One vector is turned by the same rotation once a step. Each row is the vector after some number of steps, and that number follows the row.
The counts run from 0 to 389.
[115 137 140 122 107 155 122 114  96  91  98 157 113  82 169 100 141 120
 138 124 116 145 126  96 112 144 126 189 111 131 119 139 107 147 140  86
  97 135 118 183 140 111 120 131 146  89 115 129 117 140 125 150 124 116
 158 138 169 106 157  97 117 115 167  89 181  87 156 106 114  86  97 169
 166 174  93 126 100 179 135] -> 43
[ 91  59 125 123 129 151 127 145 109 120 138 138 145 145  70 131 122 136
  97 187 100 128  99  86 134 129 136 105 130 114 116 146 122 137  57 144
 107 111 145 126 113 126 179 172  91 113  94  96 130 102 108 100  97 118
 171  92 136 103  93 145 142 103 110  95 145 119 167 120 123 127 145 105
 113 120 123 126 179  93 138] -> 151
[141 106 151 143 180 152 137 128 113 142  95 108  87 129 129 153 119 116
 179 147 128 162 143  46 149 152 155 182 146 132 140 146  80 156  90 159
 128 110 129 130 102 177 112 138 181  68  79 113 136 148 110 173 109 135
 148 107 128 114 124 115 125 115 145 114 139 139 150 146 149 102 135 146
 122 156 129 111 114 129 107] -> 347
[140 104 115 154 145 134 129 145 134 121  91 168 117 118 127  90 114 167
 106 142 132 174 134  70 127 176 137 149 138 111 124 142  85 130 113 156
  86  97 126 136 157 144 105 134 217 104 105 136 165 114 146 144  98 120
 146  87 173 134 158 151 127  96 136  95 149 147 135 140 131 109 131 181
 118 129 156  69 136 154 114] -> 8
[125 126 123  74 109 148 152 126 100  86 118 123 160 143 130 144 179 130
 158 157 133 125 121  88  94 153  85 164 148 152 136 145 113 133  99 161
  94 135 128 177 155 152 142 111 145  86 110  86  99 166 146 160 117 152
 124 138 131  85 111 119 103 146 142  96  98 139 166 168 158  74 128 140
  95 135 118 120 121  89 134] -> 316
[134 132 115 121 139 156 136 140  74 111  70 140 101 168 116 159 128 124
 154 190  96 125 140  50 124 157 149 168 121 109 100 140 119 151 114 109
 108  95 175 105 118 131 123 138 142 111 113 134 113 116 113 127 123 142
 186 139 146  85 126 112 129 117 110 151 189 128 132 120  98 113  96 158
 187 150  99 110 125 181 125] -> 50
[133 106 114 108 123 109 139 162  76 134  98 157 142 151 125  96 145 154
 100 162 118 135 126  96  98 154 118 151  97 120 108 147 112 169 137 117
 106  91 145 131 119 133 148 130 126  92 108 127 103  79  94  67 111 115
 168 107 204  95 106 145 138 108 103 123 178  90 128 118 113 113 146 146
 161 148 109 128 182 195 136] -> 53
[114 136 133 156 158 119  96  87 109 143  76 135 147  79 128  99 143 174
 137 141 108 142 122 127 116 137 111 141  87 128  95 176 106 148 159 154
 116  93 139 150 130 172 168  88 128 131 102  85 106 136  53  99 117 135
 134 119 170 112  92 133 114 144  94 119 117 155 156 137 147 110 108 147
 119 127  99 131 166 111  48] -> 23
[ 87  63 137 147 162 123 105 131  99 158 117 157  84 101  72 141  82 107
 148 139 129 156 138  89 132 133 156 144 128 132 109 117 122 162  72 157
 141 118 141 136 111 123 101 145 130 110  98 120 157  90 129 133 119 104
 115 118 152 129  87 136 135  66 133  76 160  90 187 109 135 121 113 135
 102 147  94 125 111 148  99] -> 144
[ 88  84 101 124  95 139 101  67  56  99 152 162 138  90 108 126 135 102
 120 169 122 115 136 118 117 155 111 147  63 137 130 156 148  85 119 139
  81 129  98 159 111 150 147 134 119 121 124 103 127 138 165 105  89 119
 153 142 109 104 138  91 133 120 138 108 122 120 171 131 114 156 128 116
  97 153  68 109 144 147 167] -> 240
[107 142 108 121 123 134 110 112 101  94  86 115 166 166 133 178 133 127
 138 142 105  97  99 122 105 171 101 113 153 145 118  90 137 106 128  85
  84 113 180 155 124 177 157 115 132 154 114  92 133 122 203 121  92 106
 128 107 149 106 141 113 124 131 131  86 152  97 168 172 113 135  99 151
 110 113 121 111 200 148 148] -> 165
[158 119 136 136 130 100 118  84  88 123  73 146 112 140 115  93 140 133
  94 154 134 121 183  91 130 161 136 155  79 106 126 169 138 106 106 148
 106  93 125  90  99 171 143 139 160 100 108 131 129  89 113 113 106 129
 165 118 155 128 157 145 136 117 135 153 143 151 158 132 102 144 158 148
 124 175  80 113 159 186 135] -> 338
[130 131 108  91 118 109  89 126 115 123  77 143 165 163 126 103 108  98
  87 142 145 121 151  98 110 160 132 157 120 139  97 134 191 104 139 123
 122 142 164 142 130 141 119 100 165  54  98 130 114  96  99 114 120 128
 136 138 178 102 166 146 147 114 152 115 169 125 141 104 118  89 119 183
 131 162 101 129 131 167 101] -> 331
[131 140 105 100 107 137 112  65  61 107 101 168 185 114 118  91 124 132
 101 166 142 114 151 131  88 158 122 174  93 152 132 149 161 105 138 142
  60 143 118 156 122 167 129 116 167 126 155 118 116 156 142 125  82 113
 132 128 163 110 159 116 121 115 127 162 113 119 144 143 116 111 123 176
 114 167  98 142 153 139 106] -> 326
[141  98  91 131 170 141 136 125  96 136 101 124 108 122 111 174 116 136
 153 164 129 131 154  96 130 186 125 146 160 115 121 111 100 145 107 172
 112 121 149 117 110 181 105  99 217 101 107  82 133 144 163 159 120 138
  79 123 144 108 102 150 119 113 130 157 138 142 157 132 114 110 105 123
 141 111 117  96 136 132  71] -> 261
[137 145 158 114 127 151 103  58 109  84 102 119 145  77 113  93 173 133
 114 173 128 129 115  85 101 135 119 178 110 133 144 195 123 119 116 100
  93 120 132 133 148 141 173 150 129 125 140 127 104 150 101 169 117 127
 195 125 142  88 154  96  97 136 128  95 114 160 153 139 133 102 127 149
  94 160  77 130 132 126 126] -> 36
[123 131 110 120 138 131 116 133 125 133  76 103 146 159 139 167 150 130
 108 154 108 126 121 133 113 182  63  99 104 122  95  75 131 116 126 117
 115 114 144 133 114 199 160 102 123 117  77  81 134  96 146 105  99 135
 110 113 152 118 135 159 157 138 163 117 176 138 169 156 104 139  98 112
 119 143 138 142 203 135 128] -> 215
[113 104 122  97 102 150 120  87  97  86 104 149 140 136 108 142 141 100
 129 146 123 133 162  93 111 153 106 151 108 141 119 114 146  80  69 164
 102 150 105 173 138 157 122 131 148  90 116  98 129 149 146 176 110 139
 116 137  97 129 157 118 139 109 191  95 124 145 202 134 147  99 110 160
  77 177 116 129  93 100 126] -> 279
[120 124 119 115 126 185  82 125 133  99 145 103 119  66 129 139 145  79
 114 189 140 138 128 106 118 190 108 142 116 122 138 120 128 113 107 112
 108 148 104 147 123 146 148 137 184  61  94 140 141 152 156 135  96 134
 160 130 148  72 154 113 136 125 162 109 173 145 121 119  98 116 103  84
 157 150 110 119 149 144 156] -> 247
[ 96  59  84 144 100 158 115 165 115 127 155 171 130 146 120 135 118 160
  92 169 114 145 129 132 107 152 112 115 121  94  86  97 130 116 126 130
 119  92 150 164 147 138 110 102 158  99 113 101 143 119 173 113 123 136
 119 127 148 107 132 145 171  88 137  72 182 105 141  81 124 136  93 125
 145 108 123  93 142 170  83] -> 206
[139  84 106  93 121 136 158 166 113 104 137 138 111 125 149 127 160 162
 112 157 116 131 141 105 112 181  79 135 136 103 105 116  98 150 125 134
 106  99 121 138 146 154 106  98 181  69  92 103 125 114 173 115 150 161
 120 129 156 112 125 159 127 115 149  93 173 117 148 110 104 113 116 115
 167 116 106  76 129 175 123] -> 255
[120 102 142 122 123 131 135  76  87  75  89 166 137 142 133  87 131 132
  99 107  98  98 147  83 106 140 154 168 120 118 120 180 141  95 125  95
  94 106 162 145 151 108 139 133 153 118 144 111 108 108 140 106 142  95
 149 136 152 119 161 108 115 118 130 107 141  98 184 123 117 114 140 206
 137 143  81  91 134 169 124] -> 40
[115 107 100 128 101 152  86 143 130 102 135 154 178 147  95 161 168 160
 112 172 100 135 110 122  86 120 109 127 134 103 114 130 132 134 120  95
 117 114 189 148 186 103 136  94 126 117 126 120 110 119 124 139 153 130
 126 124 164  97 114 124 152 113 124  62 151 116 174  83 143  74 105 132
 109 110 114 108 138 143  64] -> 119
[147 123 139 102 138  98  98 120 143 135  83 110 148 132  87 101 100 137
  88 172 171 156 118 115 125 145 115 120 158 132 132 120 145 163 102  91
 111 128 174  93 128 154 124 152 129 112 114 150 142  81 151 156 131 102
 126  96 173 108 158 157 112  85 161  75 152  99 154 119  85 123 114 159
  96 157  74 147 139 156 112] -> 133
[125  89 118 121  95 143 139 143 102  87 104 166 132 204 134 129 147 133
  87 158  93 113 145  60 133 151 149 134 125  94 100 155 140  89  94 126
 101  91 148 128 133 128 139 140 151  78 106 116 112  98 121 112 103 141
 189 116 135 114 164 139 160 123 129 113 172 148 144 117 139 118 150 179
 147 134 140  83 149 164 138] -> 2
[ 96  97 120 183 142 122  97 104  95 136 129 168 150 132 124 145 133 156
 150 126 115 155 111 109 108 129 141 163 108 149 132 163  93 122 147 162
 110  85 135 189 126 174 136  99 162 104 115 106 133 155 114 119  87 112
 139  99 155 123 125  90 134 112 106  74 108 125 144 140 195 115 150 167
  78 120 132 100 177 158  85] -> 357
[131  99 114 127 106 161 135 132  95  83  98 158 124 194 112 150 149 125
 105 167 100 126 147  43 131 152 159 147 109  87 106 146 122  96  67 136
  99 101 143 125 133 142 133 139 151  88 104 124 118 122 117 134 108 145
 201 120 119 109 165 119 170 125 137 124 168 163 148 124 142 117 127 169
 140 143 142 100 134 154 144] -> 1
[127  92 127 131  95 134 136 138 112 100 112 164 141 184 145 103 150 144
  73 135 100 130 132  79 128 154 133 140  95  99 109 158 125 102 118 117
 105  81 138 154 139 144 140 127 144  73 101 124 118 103 118  92 103 121
 189 114 161 112 169 136 154 120 137 101 169 130 140 121 136 117 152 179
 147 138 144  99 182 166 139] -> 3
[136  94 121 119 137  78 114 117 152 140 111 110 150 111 101 113 135 160
 104 156 158 148 125 136 123 165  66  98 127 119 121 130 131 132 115 152
 109 100 138 112 133 195 143 107 161 108  88 112 148  93 156 135 124 125
 101  84 159 122 132 172 113 120 141  57 114 143 172 146 117 139 119 115
  51 123 104 108 172 125 107] -> 220
[128  88 159 149 146 131 134 116 154 110 103 129 147 165 112 138 148 176
 103 132  97 163 117  90 106  99 125 130 164 105 116 155 107 140 110 126
 127  76 185 147 164 149 137 110 136 104 116 104 105 118 104 158 170 123
 124 102 149 120 116 128 136 108 122  64 133 136 174 105 155  90 123 176
  84 110 125 111 149 117  50] -> 70
[123 106 152 110 167 159 161 143 113  98  80 101  82 118 126 135 126 136
 138 158  94 127 118  59 142 147 131 134 155 102  93 148  83 176  83 115
 125 110 163 100 118 129 163 159 118 112  84  96 114  99  99 111 149 137
 170 111 144 102 100 145 122 131 115 111 186 127 162 137  88 104 105 131
 172 130 112 113 131 129 139] -> 100
[107 109 115 117 118 134  99 118  81 114 112 138 180 167  75 178 145 126
 139 164  92 100 113  95  89 136 117 143 140 141 142 131 134 134  93 109
 101 132 178 154 133 139 155 122 116 141 134 112 121 126 145 111  80  82
 119 114 165 101  81 107 138 121  97 118 135  94 180 165 144  89 147 144
  91 128 126 121 195 133 121] -> 115
[140 120 115  88 110 126 138 163 144 128  83 115 134 138 139 159 152 146
 125 177 119 155 123 132 105 167  45 104 109 117  76  83 118 146 100 134
 107 115 132 140 150 173 150 108 125 100  65  85 129  96 140 138 133 166
 123 119 139 115 116 165 142 126 177  70 157 146 182 142 111 118  81 109
 110 129 132 135 133 118 124] -> 217
[128  71 143 115 141 119 153 127 114 130 106 148 110 124 129  71 121 132
  84 108 137 153 146  82 136 156 127 158 121 125 102 153 109 147 101 154
 125 130 110 144 116 152 124 139 174  42  79 114 144  93  97  96 120 112
 124 115 176 138 123 168 129  96 165 104 172 110 165 120 134  91 158 165
 143 148 136 109 116 145 124] -> 343
[132 129 116  95 147 139 169 167 106 110  53 150 137 160 144 122 112 165
 133 143 113 138 122  75 124 166 118 130 163 127  76 127  87 164 104 152
  89 119 157 140 140 165 136 124 164 104  82  80 136 111 112  99 108 139
 135 109 166 117 105 164 110 126 119 129 161 134 135 161 123  94 112 188
 167 130 144 113 142 121 108] -> 14
[103  86 137 131 143 129 133 120  79 166 111 157  78  86 114 117 116 117
 157 149 124 172 136 109 113 133 102 168  75 143 110 105  92 183  93 143
 111 124 106 151 107 140 118 158  88 129  95 116 138 114 125 130 112 122
 121 120 145 121 100 132 134  68 157  84 166  80 181 108 117 140 102 114
 113 167  77 147 121 155 135] -> 142
[136 115 124 156 164 108 101  83 134 134 100  97 109  78 134 149 139 153
 145 149 130 150 141 127 122 166  72 120  99 125 120 125 101 124 128 150
 119  82 140 123 117 214 142 101 158 130  97  90 139 124 152 167 138 144
 108 110 125 135 134 134 111 130 146  84 113 161 169 149 108 161  97 102
  65 138  77 112 144 120  89] -> 222
[120 108  86 119 171 126 115 142  91 127  94 123 118 144  95 142  95 104
 143 182 138 139 148  67 156 196 152 144 147 119  89 151 126 126  88 193
 109 112 150 101  96 165 132 126 193  91  77 114 153 107 128 109 105 142
 157 109 149  95 126 146 132 143  91 146 154 166 127 154 114 127 118 130
 134 129 117  85 134 139 135] -> 299
[138 150 147 104 160 104 104 122  94 143  88 111 134  83 138 103 125 116
 164 164 173 164 121  87 115 151 118 184 117 168 122 161 115 185 143 125
 118 130 142 120 117 162 148 124 129  89  95 132 110 123  94 155 134 143
 162 128 174  87 119 109  86 124 129  87 147 107 140 132 116  90 106 144
 113 173  65 151 112 154 130] -> 383
